The rows of T fall into 3 groups, and each row is roughly a mix of its group's hidden directions.
T:
2.501; -0.117; -2.783; -2.249; -1.728; -1.222; 4.783; -0.024; -3.609; 1.268
1.226; 2.544; 3.951; -0.005; -2.111; 1.776; -2.107; -3.808; -2.838; 1.694
0.265; -1.926; 1.274; 3.792; -2.230; -0.071; -0.239; -0.581; 0.792; -5.939
-3.096; 2.858; 3.000; 2.123; -3.688; 0.465; -0.461; 1.542; 2.467; -2.703
1.542; 0.435; -1.975; -2.791; -3.055; -0.520; 4.814; -0.164; -2.236; 3.000
3.766; -2.124; 1.895; 2.835; -0.220; 2.483; -3.026; -0.694; 3.149; -2.229
1.588; -5.680; 0.181; -2.343; 2.104; -0.045; -3.341; 0.172; -0.440; 2.222
6.030; -0.695; -2.703; 1.037; -1.318; 1.461; 2.288; -0.329; -0.428; -2.538
-4.941; 0.124; 0.977; -4.233; -1.921; -0.478; -1.639; 3.092; -0.787; -0.987
2.005; 1.364; 0.429; 5.614; -1.570; -0.504; 2.111; 0.405; 3.428; 2.097
-3.342; -0.250; 2.928; -1.188; -4.259; -0.818; -3.521; 0.456; 1.259; -2.618
4.204; -1.517; -0.366; 4.736; 1.767; 1.860; -1.618; -0.058; 1.117; 2.840
1.886; -0.411; -1.587; 1.185; -1.555; 5.367; 3.013; 1.474; 2.339; -2.339
1.212; 2.090; -3.324; -2.769; -3.008; 0.287; 5.001; -0.220; -0.214; -1.509
-1.809; 0.750; 2.282; -0.389; 2.345; -3.961; -5.455; -0.286; -0.894; 0.200
-3.376; -0.099; 4.785; 1.929; 0.245; -1.830; -4.090; 0.493; 1.263; -1.031
-5.439; 0.363; 0.168; -1.230; -3.572; 0.234; 2.560; 1.966; -0.230; -2.554
0.524; -1.356; 0.767; 3.796; 0.779; -2.347; -5.243; -2.187; -1.523; -1.801
3.912; 0.735; -4.890; 0.250; -1.237; 1.181; 3.123; 2.127; 1.769; -0.954
0.276; -3.621; 4.817; 2.188; 0.507; 1.247; -1.223; -0.994; 2.375; 3.154
1.629; 0.658; 4.111; -5.167; -0.885; 1.948; 1.698; -0.132; 1.694; 2.008
-3.061; 1.651; 2.504; -2.773; -0.216; 2.853; -1.379; -4.838; -0.170; -1.215
1.431; 0.141; -2.677; -3.736; -2.105; -0.436; 4.981; -2.228; -1.002; -1.571
-2.166; 0.181; 0.876; -2.542; -3.173; 0.366; -5.630; -2.652; -0.360; -0.213
-5.674; 2.330; 1.154; 1.045; 4.104; -0.566; -0.021; 1.662; -0.018; -1.042
-2.599; -0.454; 0.030; 0.338; 2.894; 1.075; -5.518; 2.521; -2.496; -1.191
-3.994; -1.818; 3.299; -2.445; 2.272; 0.677; 1.549; -2.781; -0.539; -2.983
-2.955; -2.656; 2.483; -1.560; 2.037; -0.772; -4.093; 2.773; -1.175; -2.470
0.390; 0.110; 2.466; 4.062; -0.558; 1.939; -0.244; -2.886; 4.524; 2.322
4.980; -1.164; 0.127; 3.861; 1.385; 2.131; 2.209; -1.910; 1.441; 1.709
0.162; -4.357; -2.592; 0.039; 4.238; 2.478; 1.966; 0.892; -1.642; -1.967
-2.420; -1.348; -0.193; -3.239; -1.368; -3.524; -0.508; -1.744; -4.314; -2.581
-3.802; 0.334; 2.245; -2.937; 0.523; -1.462; -5.188; 1.864; 0.129; -0.111
-5.912; 3.331; 2.502; 0.787; -0.831; -0.389; -0.872; 0.704; 2.196; 1.102
-0.008; -2.090; -0.741; -4.615; -1.228; -2.420; 1.939; -4.670; -0.587; 1.253
1.965; -0.704; -4.150; -0.281; 2.502; -0.994; 5.162; 1.433; -1.480; 1.126
3.348; -0.277; -3.484; 0.133; -2.081; 1.767; 3.160; -1.667; 4.076; 0.881
4.311; 0.193; 0.163; 4.182; 0.509; 3.220; 0.568; -1.618; 3.368; 0.061
-3.918; 2.076; 3.675; 2.611; 0.420; -1.834; 2.964; 0.315; -0.322; -2.924
4.584; -1.444; -0.247; 4.645; 1.548; 0.687; 0.710; -3.322; 1.383; -0.080
-3.771; -1.328; 4.118; 0.003; 2.153; -1.348; -4.581; 0.118; 0.201; 0.791
1.784; -4.423; -3.050; -2.236; 2.293; 0.772; -0.635; -3.730; -1.569; -1.180
-4.517; -0.339; 2.337; 1.120; 1.874; -1.031; -2.711; 2.532; -0.501; -3.904
-1.101; 2.057; -0.831; -1.810; -2.751; 2.843; 2.672; 1.360; 4.175; -3.096
-0.929; -1.105; -2.657; 2.821; 5.517; -1.583; 0.650; 2.203; 1.811; 1.567
4.398; 4.291; -0.263; -2.544; -1.862; -0.594; -0.089; 1.694; -0.865; 3.054
-0.598; 1.393; -1.398; 2.247; -0.750; -1.376; 4.772; 3.415; 1.836; -3.390
3.273; -4.459; -2.645; -0.453; 1.646; 3.391; 1.364; 0.640; -0.616; -2.531
1.748; 3.591; -1.436; 1.707; -4.448; 0.990; 1.555; 2.219; 2.574; -2.325
-1.998; 4.514; 1.489; 4.527; 2.679; 0.567; 1.082; 0.254; 2.165; 0.749
-1.393; 1.912; 2.675; 1.402; 0.215; -0.840; -4.126; -3.989; -3.145; 1.661
2.776; -1.117; -2.775; 1.564; -2.031; 3.919; 3.675; -1.002; 1.827; -2.151
2.735; 0.253; -3.791; 3.292; 2.851; 0.066; 2.876; -1.622; -1.286; 2.760
-2.537; 4.811; -0.042; -1.612; -1.163; 1.639; -1.174; -4.353; -1.579; 1.421
-2.863; 1.347; 1.913; -1.035; 4.247; -2.236; -0.825; 2.576; -2.629; 3.009
-3.041; 0.470; -1.860; -5.691; -2.112; -0.737; 1.081; -0.371; -2.092; 2.250
0.208; 1.539; -0.678; -6.209; -0.891; 0.310; 3.603; -1.431; -0.490; 1.864
1.242; 3.238; -0.104; 0.556; -2.040; 2.046; 4.852; 2.315; 2.479; -2.306
0.511; -3.249; -0.185; -4.449; 1.982; 1.088; -1.674; -1.735; -1.943; 3.965
3.478; -2.375; -1.964; -0.374; 5.665; 0.965; -0.586; 0.953; -2.247; 0.050
2.905; 2.107; -0.440; 5.519; 2.493; -0.485; -1.827; -2.053; -1.480; 1.160
-3.180; 1.791; 4.621; 0.710; -1.416; -2.345; -3.928; 0.236; 1.525; 0.754
-3.500; 4.380; 2.271; 3.152; 0.349; 0.596; -1.408; 0.101; 3.436; 0.510
-4.753; 1.939; 2.607; -2.261; -3.553; -0.297; -2.946; -0.994; 0.249; -0.600
-0.564; -1.930; -0.362; -5.369; -0.884; -1.836; -1.799; -3.013; -2.092; 2.686
-3.701; -1.558; 4.455; 0.125; 2.825; -3.047; 0.039; -2.664; 0.619; 0.570
3.158; 2.269; -0.490; 1.157; -5.541; 0.293; 2.899; -1.754; 1.441; 0.139
-1.079; -3.970; -1.624; -3.006; -0.029; -2.592; -2.095; -4.153; -2.017; -0.193
4.760; 1.588; 1.619; 4.993; -1.316; -0.301; -0.758; -0.974; -2.125; -0.681
-1.765; -0.230; 4.238; 1.943; 0.419; -0.175; -5.473; -2.402; -0.110; -0.469
-2.104; 4.802; -3.813; 2.606; -0.990; -0.271; -1.167; 0.168; 2.760; -1.476
3.468; -2.341; 0.211; 2.227; -3.731; 1.729; -1.739; 0.129; 4.112; -1.301
-3.807; -3.280; -1.820; -1.658; 0.162; -4.183; -0.268; 3.438; 0.276; -0.509
2.361; -0.780; 1.395; -0.806; -5.019; -0.660; 3.491; -1.470; 2.864; -2.026
-5.118; 2.772; -1.376; -2.210; -1.096; -1.611; -1.127; 1.819; -1.056; -3.303
-2.158; 3.008; -2.609; -3.980; -3.779; 0.906; 0.864; 1.455; 2.592; -0.181
5.416; -0.407; -0.109; -1.599; -1.252; 1.405; 4.569; -1.795; 0.205; 1.147
-0.525; 0.723; -2.881; 3.149; 1.665; 3.671; -2.512; 3.124; 2.554; -1.791
1.749; -4.502; 0.368; 1.233; 3.527; -1.864; -3.453; -0.258; -1.854; 2.177
4.944; -3.396; -4.514; -1.019; 0.644; 0.256; 1.265; 0.055; -0.829; -0.947
5.056; -1.177; 1.378; 4.212; -1.609; -0.373; -1.494; -0.373; -0.995; -2.894
-3.255; 2.625; 3.326; -0.250; -3.371; -0.889; -3.230; -2.455; -1.902; -0.466
0.660; 3.038; -2.060; 0.038; -2.029; -2.649; 5.023; -0.275; -3.167; 0.824
-5.438; 0.112; 0.267; -2.559; -3.183; -1.558; -1.585; 1.108; 1.651; -2.416
0.237; -0.497; -4.724; 0.708; -1.926; 1.566; 3.506; -3.953; 1.531; -1.229
-0.940; 0.817; 0.946; -3.483; -1.896; -3.299; -0.516; -1.669; -2.360; 4.836
0.249; 4.396; -1.732; 0.008; -4.089; 2.075; 1.632; 1.671; 3.263; -1.244
-3.831; -1.699; 2.760; 0.550; 0.121; -1.998; -3.011; 0.588; -1.230; -4.545
-2.089; 1.535; -1.992; -5.437; -0.649; 2.347; -0.716; -2.233; -0.107; 3.060
5.260; -3.415; -1.729; -0.745; 0.685; 2.310; -0.922; -2.492; 0.338; 2.283
4.032; 1.645; -3.069; 1.756; 0.557; 3.984; 2.741; 1.563; 1.773; 0.558
1.835; -2.370; 0.427; -4.909; -2.545; -0.872; 1.494; -3.912; 1.032; 1.398
-0.123; -2.408; 2.300; -2.048; -2.196; -3.970; -4.048; -0.116; -2.024; -2.163
4.424; 0.001; -3.368; 0.438; -0.014; 0.685; 1.760; -4.210; 0.948; 2.787
3.778; 1.111; -3.355; 4.204; 1.559; 2.770; 0.029; 1.938; -0.423; 1.606
-5.228; 3.011; -1.597; -3.003; -2.018; -1.397; -0.045; 1.560; -0.883; -1.964
-2.308; 1.394; 0.981; 4.950; 2.475; 0.268; -1.962; 3.419; -0.939; -2.389
-0.127; 0.627; 1.360; 4.386; 0.683; -0.051; 1.204; 2.603; -1.877; -5.230
4.614; -1.992; 1.929; -1.221; -2.686; -0.368; -2.576; -0.726; -2.448; 3.175

Here is one row from each group, named. Which group is each of the other rows in?
-5.045; 1.128; 2.270; -4.142; 1.020; 0.298; -2.735; 1.638; 0.239; -0.822 : (72)
-2.158; 0.843; 0.548; -0.028; 4.877; -1.655; -2.022; 3.469; -2.915; -2.061 : (63)
5.811; -3.681; -1.519; 1.991; -0.677; -1.064; -1.663; 1.521; -0.725; -0.536 : (62)

4.516; 1.581; -4.053; -0.300; 0.166; -2.003; 1.285; -3.437; -1.449; 1.429 : (63)
0.294; -2.748; -3.260; 1.404; 4.361; -0.979; 2.747; 2.590; 2.197; -1.331 : (62)
-3.821; 4.506; -3.283; 0.356; 1.483; 0.712; 2.096; 2.006; 1.746; 1.038 : (72)
0.074; -0.009; 3.017; -0.649; -5.091; 0.366; -0.350; 1.726; 3.014; -3.645 : (72)
-1.802; 3.167; 1.790; -1.117; 0.426; -1.113; 6.311; 0.060; -0.028; -1.443 : (72)
-2.038; 3.524; -4.434; -1.226; 0.381; 0.644; 4.129; -0.862; -0.363; 2.200 : (63)
-4.524; 2.585; 0.210; -3.939; -2.036; -2.394; 0.200; 1.383; -1.539; 2.039 : (63)
3.958; -3.377; -0.796; 0.509; 2.683; 1.017; -4.113; -1.597; -0.550; 2.258 : (62)
5.537; 0.716; -0.632; 1.671; -4.468; 0.874; 2.046; 0.810; 0.592; 0.883 : (72)
-2.029; 1.190; -5.182; -2.857; -1.533; 0.506; -1.900; 1.753; -2.470; -2.264 : (72)
0.263; -2.944; -1.083; 1.012; 1.508; 1.550; -2.172; -4.918; 3.595; 1.906 : (63)
